One vector is turned by the same rotation once a tick. Each row is the vector after some number of ticks, and that number follows the row.
The counts run from 0 to 766.
[162 119 135 103 160 143 122 122 123 105 120  92 149 167 140  65 115 138
 140 129 155 104 100 130 153  90 119  82 128 110 121 125 141 169 163 111
 117 107 106 177 136  73  63 129 110 142 131]
391
[182  92 130 111 147 132 152 102 131 132 117 104 159 129 113 111 143 163
 121 124 172 121 135 144 131 113 108  63 110  92 169  92 169 138 152 100
 104 115 119 131 128  85  63 129 100 137 108]
573
[164 105  89 130 126 148 133 131  99 105 105 112 151 147 110 105 160 174
 164 120 165  99 132 165 122 101 122  87 121  92 132  99 120 114 161  95
  88 124  90 140 140  85  82 108 100 148 118]
397
[169  83 132  96 151 140 169  92 164 133 126 112 130 132 130  84 125 152
 146 131 180 108 138 117 126  96  87  86 115  98 159 100 131 146 153  99
 112 129 126 159 150  68 104 117 104 138 128]
404
[161 115  93 104 139 151 132 119 146 137 124 122 172 158 135  80 112 157
 158 125 178 104 104 140 153 117 137  87 136 121 129 105 136 158 165  90
 126 131 108 159 160  73  76 130 112 142 123]
628
[124  86 110 127 139 140 108  96 128 120  98 141 137 159 116 131 140 152
 162 136 163  97 128 145 147 108 109  34 150  95 176 137 137 147 138 107
 102 101 166 161 153  86 102 130  84 140 126]
494
[153 112  99 125 133 139 124 139 118 102  96 118 182 174 119 110 149 135
 151 153 169  76 129 160 142 103 129  44 147  88 146 102 128 128 135 104
  86 123 143 149 142  88  90 121  93 154 130]
431
[124  85 109 109 148 125 146 106 131 109 109 109 129 105  96 106 153 153
 138 116 176  98 142 156 109  84  71  94  95  90 124 120 110 107 131 113
  79 109 113 179 159  91 123  87 120 151 135]
478
[141  97 118 118 137 123 141 103 131 103 109  84 108 130 112 118 138 130
 155 153 172  98 127 150 109  79  71  54 102  87 134  95 118 121 150 114
  81 118 127 164 127  90 134 118  86 125 155]
65
[156  82 107 130 153 136 102 118 146 103 119  88 123 128 107  70 110 155
 129 133 155 121  86 143 125 108 138  80 116  95 102 120 153 146 159  99
 108 109  91 161  94  85  84 122 124 111 104]
159
[130 108  84  99 134 154  98 130 114  90  98 133 124 176 104  83 133 152
 171 133 139  96 101 144 169  99 143  85 142  96 131 120 149 152 145 125
  94  86 136 190 152  91 104 104 130 157 119]
752
[177  47 110 146 127 152 124  99 150 112 120 122 162 148 113  98 128 159
 159 128 170 104 132 138 137 122 140  67 101  94 153 106 129 143 128 101
 105  94 111 130 147  90  80 104 108 133 119]
409
[102 114  85  83 165 110 123 133 159 109 108 141 130 140  97  96 144 154
 141 129 156  81 127 151 136  88 122 107 153  87 109 142 128 136 130 119
  84 111 132 198 154  91  98  84 138 174 130]
423
[104 127 120 109 146 115 100 134 136  95 100 103 147 137  92 111 125 140
 118 133 178  88  83 169 131  99 113  73 117  97 123 143 127 149 136 127
  84  98 146 200 116 109  94 106 135 135 157]
276
[132 136  67  99 156 138 122 145 157 106 110 127 146 160  90  96 151 139
 156 147 167  72 102 154 138 112 136  89 150 103 118 110 118 136 130 114
  90 120 150 193 150  93 116  94 131 148 147]
288
[153  63  94  96 125 162 142 122 106 103  99 119 120 127 105 100 152 141
 152 132 147 109 110 164 122  95 102  70 113  99 159  84 135 104 145 147
  84 114 119 161 163  91 132  86 114 138 123]
149
[142  66 153  97 162 127 142  81 167 118 119  97 103 139 118  95 118 134
 160 130 154 129 124 127 110  91  99  69  89  93 146 128 148 163 175 121
  98  98 106 144 121  80  92 126  96 122 129]
353
[103  84 114 106 141 116 125 117 162 112 109 127 158 134 110 100 114 137
 111 146 184  94 107 148 150  98  98  69 118 105 125 123 122 149 118 132
  93  98 135 198 155 113 118 102 135 150 153]
411
[152 109  75 101 159 135 122 134 173 140 112 139 138 147 113  88 121 167
 167 135 150  89 124 146 119 128 162  87 165 103 127 125 138 138 149  88
 114 125 130 176 140  73  92 108 131 115  97]
599
[138 104 118  99 155 149 117 119 166 120 122  87 119 127 110  67 101 161
 142 121 165 115  88 137 112 113 126 107 120 105 107 126 111 162 166 100
 124 109 110 200 125  75 100 119 144 116 123]
446
[124 146  80 109 150 145  98 133 127 116  94 130 128 159 100 104 144 162
 183 126 160  88 104 157 124 101 143  80 163 109 137 141 124 145 169  88
 116 118 134 185 141  64  87 137 104 130 130]
650
[130  94 110 102 150 125 125 135 122  93 107 120 142 152 158  97 111 124
 133 148 158 100 118 168 141  88  95  61 140  83 121 116 153 133 143 129
  89 128 141 175 145  80 105 112  93 156 118]
567
[134 102 127 102 164 114 129  76 192 146 117 130 127 144  97 125 149 144
 164 122 181  91 135 128 109 105 122  72 121 103 155 136 140 158 168  97
 116 122 144 160 136  78  91 126  99 115 147]
320
[141  95 161  98 179 133 120  89 157 122 114 122 152 138 134 101 121 128
 131 137 160 101 118 131 116 106 110  54 117  93 160 146 141 158 144 126
 123 121 138 174 124  71  77 120 117 124 135]
20
[124 119 152  96 180  92 132  97 161 118 109 116 156 128 104  99 120 137
  98 131 183 101 110 143 136 101  93  79 107 101 125 140 150 153 134 122
 103 118 140 192 134  93  78 122 125 152 144]
648
[149 110  97 104 160 125 112 115 147 118 111  86 144 107  89  91 133 145
 103 122 185  93  73 171 118 123 127  92 109 118  94  95 137 125 148 112
 112 139 109 190 122  90 109  97 152 118 125]
593
[164 103 110 108 155 134 127 105 143 141 107 105 118 136 119  98 116 168
 156 143 153 112 120 129 131 109 109  49 150  92 147 113 156 136 174  80
 115 100 116 150 121  66 102 148  94 115  86]
126
[166  91 112  87 151 152 134 127 147 126 118  99 136 126 122  51  98 166
 134 131 157 112 105 133 132 107 132  96 138 109 114 110 139 133 160  96
 127 110  99 179 133  65 103 113 140 124  98]
560
[102 102 115  80 151 125 135 117 157 116 100 129 113 137 102 120 144 153
 149 139 146  97 137 130 121  89  95  64 130  82 166 129 125 123 131 125
  81 106 167 186 137  87 124  97 118 154 142]
94
[128  56 122 117 121 139 137 101 134  96 110  95 108 121 112 110 144 137
 149 141 172 121 115 153 107  87  87  74  84  94 138 107 115 123 144 134
  80 102 113 160 143 102 126 106 117 124 158]
664
[133  68 134 122 172 112 123  91 174 115 116 105 166 107 102 112 125 141
 102 125 191  99 116 161 112 114 111  66  88  98 130 134 137 144 124 119
 111 128 126 165 127  94  80 113 137 121 133]
450
[147  63  89 119 136 128 128 116 121 100  99 119 140 128  97 119 151 139
 135 142 168 110 121 166 128 101 107  40 119  80 141  94 162  93 126 131
  70 105 131 140 142  93 117 100 114 139 102]
748
[138  84 112 104 144 142 108 119 124  87 104  93  99 167 128  86 126 119
 180 150 140 109 103 134 129  80 105  61 122  87 131 122 142 152 163 127
  87 113 127 179 120  85 115 117  95 120 137]
352
[150  82 149 109 149 121 142 109 121  87 107  97 151 137 104  96 131 135
 110 142 161 108 110 147 132  88  89  63  91  80 147 104 130 135 131 137
  76  88 122 156 127 102  98 105 120 147 150]
99
[113 122  83 100 146 137 134 142 146 107 112 118 129 133 109  79 135 175
 173 123 155  91 121 152 118  83 118 115 133  89 106 126  94 123 154  91
  93 119 111 187 147  84  97  92 142 145 143]
621
[104 136  95  87 164 125 123 119 152 131 108 160 152 143  94 104 145 179
 168 116 153  82 114 148 126 108 146  87 144 102 151 155 136 145 154 109
 104 115 140 177 157  78  78 108 130 150 123]
536
[125 128 119  70 177 113 113  97 162 132 111 111 140 134  93  68 135 138
 133 136 167  83  91 135 129  82 126 112 114 122 101 121 149 149 148 127
 109 126 120 187 146  95  96 106 151 150 154]
361
[172  82 152 128 154 138 119  86 126  96 115  85 154 143 117  82 138 117
 129 136 178 104 102 133 139  95 112  61  89 105 125 104 139 149 151 123
 102 103  93 136 126  88  72 127 105 130 142]
471
